One turn sends every row of this set to another row. A few are shown first. Where does it send the rows asked after them?
Q711: [-.14 .22 .20 -.09 .33 -.10 -.22 .01 .26 -.27 -.07 -.02 -.22 -.13 .16 .10 -.03 -.03 .15 .04 -.10 .02 .15 -.11 .26 -.09 .31 -.43 -.06 -.10 -.03 -.02 -.08 -.14 -.17 -.23]
Q838: [-.01 .17 -.03 .28 .14 -.14 -.28 -.05 -.01 -.11 -.10 -.10 -.10 .18 .04 -.06 -.02 -.05 .39 -.25 .03 -.15 .25 -.19 .11 .26 -.09 -.05 -.06 -.10 .13 -.25 .29 .22 .15 -.26]
Q897: [-.09 .11 .23 .04 .11 -.34 -.20 .14 -.02 -.29 .18 -.06 -.19 -.01 .37 -.05 -.23 .14 -.02 .18 -.16 .45 .21 .29 .05 .43 .04 -.25 .13 .17 .26 -.14 -.03 .28 .20 -.11]
Q778: [-.24 .17 .29 -.02 -.06 -.41 -.14 .13 -.04 -.22 .05 -.03 -.14 -.02 .35 -.15 -.25 .13 -.03 .12 -.20 .32 .32 .31 .14 .37 .07 -.18 .15 .09 .21 -.09 .00 .37 .35 -.19]
Q503: [-.02 .14 .14 .25 .14 .02 .06 .14 .05 -.10 .24 -.31 -.19 .23 -.11 .25 -.44 .17 .43 .10 .09 .16 .21 .03 .24 .14 -.07 .06 .27 .05 .07 -.41 .28 .14 -.13 -.11]
Q962: [-.09 .17 .25 -.09 .25 -.12 -.15 .06 .23 -.16 .02 -.02 -.22 -.01 .16 .07 .10 -.11 .12 .03 -.24 .11 .18 -.08 .28 -.05 .38 -.48 .08 -.20 -.05 -.17 .00 -.09 -.20 -.33]
Q400: [-.23 .14 .37 -.11 -.09 -.26 -.15 .14 -.03 -.24 .08 -.10 -.15 -.04 .38 -.06 -.34 .18 -.04 .23 -.17 .46 .22 .26 .19 .50 .05 -.06 .19 .00 .21 -.18 .01 .27 .22 -.21]
Q940: [-.25 .15 .19 .03 -.20 -.37 .00 .20 .08 .29 -.18 -.06 .05 .39 .16 .19 -.14 .06 -.04 .27 .05 .27 .11 .07 .14 .18 .09 .18 .25 .14 -.04 -.02 .05 .04 -.09 -.09]
Q79: [-.09 .11 .37 -.03 -.07 -.27 -.24 .18 .04 -.22 .07 -.11 -.11 .00 .30 .09 -.34 .15 -.14 .20 -.17 .38 .24 .31 .12 .35 .04 -.19 .21 .11 .16 -.23 -.02 .34 .37 -.24]
Q965: [-.26 .22 -.12 -.17 .04 -.25 -.01 .02 .17 -.42 .12 -.10 .04 -.14 .29 -.12 -.09 .06 .25 .00 .11 .25 .29 .22 .29 .08 .20 -.24 -.04 -.11 -.07 -.14 -.12 .19 .19 -.38]
Q582: [-.27 .06 .25 .01 -.32 -.26 .01 .14 -.11 .13 -.16 .09 .04 .25 .14 .11 -.35 .04 -.14 .29 -.04 .20 .26 .07 .20 .18 .09 .16 .19 .10 .11 .08 .04 .03 .00 -.08]
Q992: [.08 -.10 .01 .17 -.03 .02 -.08 -.18 -.16 -.04 .16 -.27 .04 .14 -.08 .11 -.46 .03 .21 .05 .02 .22 .47 .06 .12 .17 .03 -.08 .11 .12 .27 -.22 .20 -.03 -.19 -.23]
Q263: [-.10 .25 .00 .28 .02 -.02 -.24 .02 -.03 -.10 -.08 -.14 -.20 .16 -.02 -.14 .03 -.14 .44 -.09 -.01 -.11 .20 -.17 .17 .30 -.17 -.06 .01 -.14 .07 -.21 .26 .28 .19 -.24]
Q760: [-.29 .19 .32 .06 -.15 -.22 .02 .26 -.12 .22 -.16 -.02 .07 .31 .17 .21 -.17 .09 -.05 .41 .00 .19 .28 .09 .19 .24 .08 .12 .20 .07 -.04 .07 .00 -.01 -.04 -.16]
Q497: [-.33 .13 .28 .09 -.17 -.24 .07 .09 -.07 .08 -.25 -.01 .16 .37 .18 .22 -.30 .10 .02 .22 .02 .17 .11 .12 .15 .17 .13 .08 .16 .26 .04 .07 -.06 .11 .01 -.04]
Q756: [-.03 .29 .25 .39 .23 .03 -.07 .16 .01 -.09 -.02 -.19 -.25 .06 .01 .08 -.07 .15 .43 .08 -.07 .04 .10 -.14 .11 .00 .05 .11 .17 -.03 .07 -.47 .35 .23 .06 -.28]
Q700: [-.30 .18 -.04 -.19 .12 -.10 -.12 -.02 .30 -.54 .08 -.02 .11 .01 .24 -.07 -.22 .10 .20 .10 .10 .28 .30 .19 .37 .18 .17 -.23 -.04 -.05 -.02 -.18 -.06 .18 .33 -.27]
Q598: [.03 -.06 -.08 .24 .05 -.08 -.05 -.22 -.17 -.19 .18 -.24 -.01 .09 .06 .20 -.53 -.02 .08 .09 -.11 .27 .54 .07 .16 .18 .06 -.04 .20 .15 .22 -.14 .13 .02 -.03 -.20]
Q96: [-.01 .23 .18 -.12 .22 .06 -.05 .17 .40 -.29 .08 -.09 -.20 -.01 .14 .12 .02 -.04 .11 .03 -.18 .12 .18 -.03 .28 .07 .32 -.41 -.02 -.03 -.04 -.18 -.10 -.08 -.31 -.26]
Q851: [-.14 .20 .21 -.04 .36 -.11 -.04 .12 .31 -.17 .04 -.03 -.28 -.05 .09 .12 .11 -.01 .03 .08 -.06 .08 .19 -.11 .31 -.04 .36 -.35 .05 -.14 -.06 -.31 -.04 -.11 -.28 -.22]
Q905: [-.05 .27 .05 .28 .18 -.27 -.24 .08 .07 -.11 -.16 -.04 -.22 .08 -.06 -.23 .01 -.09 .35 -.09 .08 -.12 .26 -.19 .17 .28 -.10 -.15 .02 -.23 .13 -.24 .26 .27 .06 -.22]
Q967: [-.17 .13 .29 .04 -.31 -.26 -.10 .16 -.09 .10 -.15 .03 .05 .37 .27 .20 -.12 -.03 -.04 .34 .05 .04 .10 .03 .03 .19 .16 .09 .26 .18 .10 .08 -.02 .02 .02 -.07]
Q346: [-.11 .23 .22 -.04 .28 -.13 -.19 .01 .23 -.26 -.07 -.02 -.27 .03 .16 -.02 .12 .03 .15 .00 -.14 .11 .24 -.13 .27 .02 .37 -.37 .06 -.01 -.02 -.16 -.06 -.27 -.28 -.30]
Q922: [-.31 .15 -.08 -.07 .06 -.26 -.16 .02 .32 -.43 .19 -.08 .02 -.02 .17 -.02 -.08 .06 .27 -.04 .10 .26 .28 .20 .34 .18 .26 -.23 -.09 .05 -.06 -.14 -.15 .11 .31 -.42]
Q963: [-.34 .17 -.04 -.10 .16 -.27 .01 -.01 .31 -.33 .13 .02 -.05 -.07 .20 -.13 .04 .09 .31 .02 .03 .24 .28 .12 .27 .15 .29 -.31 -.08 -.08 -.08 -.28 -.05 .28 .28 -.33]
Q774: [-.10 -.04 .02 -.01 .03 -.28 -.15 .36 .30 -.07 .11 .03 -.18 .36 .17 .16 -.07 .04 -.07 .24 -.15 -.06 .14 -.10 .13 .13 .11 .08 .24 -.29 -.23 -.23 .09 -.21 -.20 -.10]
Q806: [-.08 .27 .22 .29 .23 -.07 .08 .25 .13 -.10 -.12 -.14 -.28 .19 -.19 .10 -.11 .11 .42 .18 -.07 .12 .13 -.21 .16 .04 -.04 .04 .23 -.13 -.02 -.46 .27 .27 .00 -.21]
Q585: [.06 .15 -.08 .13 -.04 -.03 -.32 -.24 -.12 -.14 .06 -.26 -.06 .16 .06 -.08 -.36 -.10 .16 -.12 -.15 -.08 .44 -.12 .12 .31 -.04 -.23 .17 .05 .26 -.28 .17 .11 .15 -.23]
Q794: [.10 .02 .03 .18 -.02 .06 -.04 -.20 -.15 -.15 .14 -.39 -.05 .11 -.09 .10 -.49 .04 .15 .09 .05 .19 .46 .03 .16 .07 -.01 -.03 .19 .23 .16 -.18 .23 .05 -.08 -.23]
Q884: [-.08 .03 .00 -.09 .05 -.23 -.14 .47 .27 -.24 .01 .09 -.17 .41 .08 .15 -.25 .00 -.02 .25 -.26 .01 .18 -.14 .00 .19 .11 .16 .28 -.09 -.18 -.27 .08 -.08 -.16 -.10]
Q745: [-.08 .24 .29 -.07 .24 -.11 -.20 .13 .33 -.15 -.09 -.08 -.32 .02 .13 .09 .03 -.19 .01 .09 -.07 .03 .14 -.17 .28 -.05 .26 -.36 -.02 -.01 .01 -.16 .02 -.06 -.33 -.32]
Q6: [.13 .16 -.06 .16 -.07 -.05 -.29 -.24 -.13 -.14 -.01 -.18 -.04 .14 -.01 -.14 -.29 -.04 .09 -.06 -.11 -.09 .42 .01 .13 .35 -.17 -.24 .13 -.07 .22 -.29 .14 .10 .07 -.19]
Q559: [-.20 .07 .25 -.01 -.20 -.15 .01 .28 -.06 .24 -.24 .06 .05 .27 .21 .18 -.24 .08 -.07 .31 .10 .27 .18 .05 .09 .15 .02 .04 .15 .14 -.06 .05 .11 .12 -.02 -.09]
Q554: [.09 .29 .26 .36 .26 -.05 -.08 .15 .03 -.07 -.04 -.12 -.20 .18 -.06 .10 .01 .18 .50 .04 -.06 .02 .17 -.18 .18 .07 -.08 .01 .18 -.03 .12 -.48 .25 .24 .01 -.18]
Q721: [-.17 .07 .07 .30 .11 .01 .19 .15 .05 -.10 .14 -.37 -.18 .14 -.03 .36 -.53 .10 .23 .13 -.04 .20 .18 .02 .25 .03 .06 .07 .30 .07 .10 -.37 .19 .14 -.09 -.10]
Q812: [-.19 .30 .06 -.15 .02 -.16 -.02 .04 .35 -.42 .08 -.11 .01 .08 .22 -.05 -.03 .22 .27 .04 .11 .35 .29 .17 .25 .14 .26 -.23 -.15 -.03 .01 -.27 -.16 .29 .14 -.42]
Q89: [-.08 .08 .15 .28 .15 .00 .08 .12 .01 -.12 .31 -.31 -.11 .24 .01 .33 -.48 .12 .43 .06 .02 .10 .30 .00 .16 .04 .02 .06 .32 .02 .08 -.47 .16 .15 -.13 -.21]
Q108: [-.17 .20 .30 -.04 -.09 -.36 -.25 .27 -.02 -.20 .07 -.06 -.16 .17 .39 -.06 -.21 .19 .03 .22 -.03 .38 .20 .30 .00 .44 .16 -.12 .09 .12 .29 -.20 .07 .35 .26 -.25]
Q279: [.05 .12 -.07 .20 -.03 -.21 -.32 -.36 -.02 -.12 .01 -.01 .02 .09 .11 -.16 -.29 -.12 .16 -.05 -.07 -.04 .45 -.11 .21 .35 .01 -.22 .12 -.08 .30 -.27 .09 .10 .13 -.19]
Q125: [-.12 .06 -.02 -.12 .02 -.21 -.12 .36 .28 -.11 .06 .11 -.25 .41 .30 .09 -.13 .04 .04 .19 -.11 -.03 .19 -.21 .08 .17 -.01 -.02 .34 -.15 -.21 -.28 .04 -.18 -.27 -.01]
Q78: [-.11 .00 .03 -.09 .04 -.18 -.07 .33 .18 -.08 .14 .13 -.25 .33 .07 .28 -.21 -.03 -.12 .27 -.14 .04 .27 -.16 .16 .12 .09 .11 .29 -.18 -.18 -.23 .01 -.21 -.29 -.10]
Q929: [-.16 .31 -.21 -.11 .08 -.23 -.06 -.12 .35 -.37 .16 .06 .00 .07 .18 -.09 -.07 .02 .24 .11 .20 .26 .25 .11 .29 .14 .20 -.27 -.09 -.05 -.09 -.26 -.09 .16 .21 -.35]
Q311: [.06 .02 .00 -.10 -.02 -.08 -.09 .24 .24 -.23 .08 .11 -.18 .31 .15 .22 -.12 -.08 -.03 .19 -.15 -.05 .12 -.08 .02 .19 .17 .08 .26 -.09 -.25 -.10 .04 -.23 -.23 -.10]
Q988: [-.02 .07 .00 -.12 .11 -.36 -.20 .26 .28 -.06 .10 .09 -.32 .31 .15 .18 -.13 .02 .08 .22 -.24 .02 .09 -.20 -.02 .13 .11 .01 .28 -.18 -.23 -.17 -.01 -.20 -.21 -.07]
Q687: [-.18 .19 .37 -.06 .06 -.27 -.20 .22 .01 -.20 -.01 -.14 -.08 .13 .34 .00 -.23 .11 -.16 .22 -.11 .50 .33 .34 .21 .41 .02 -.12 .24 .16 .23 -.16 .10 .31 .21 -.17]

Q311 -> Q812
Q745 -> Q897
Q79 -> Q125
Where do these go?
Q554 -> Q585
Q778 -> Q78
Q279 -> Q721
Q756 -> Q6
Q965 -> Q760
Q711 -> Q687

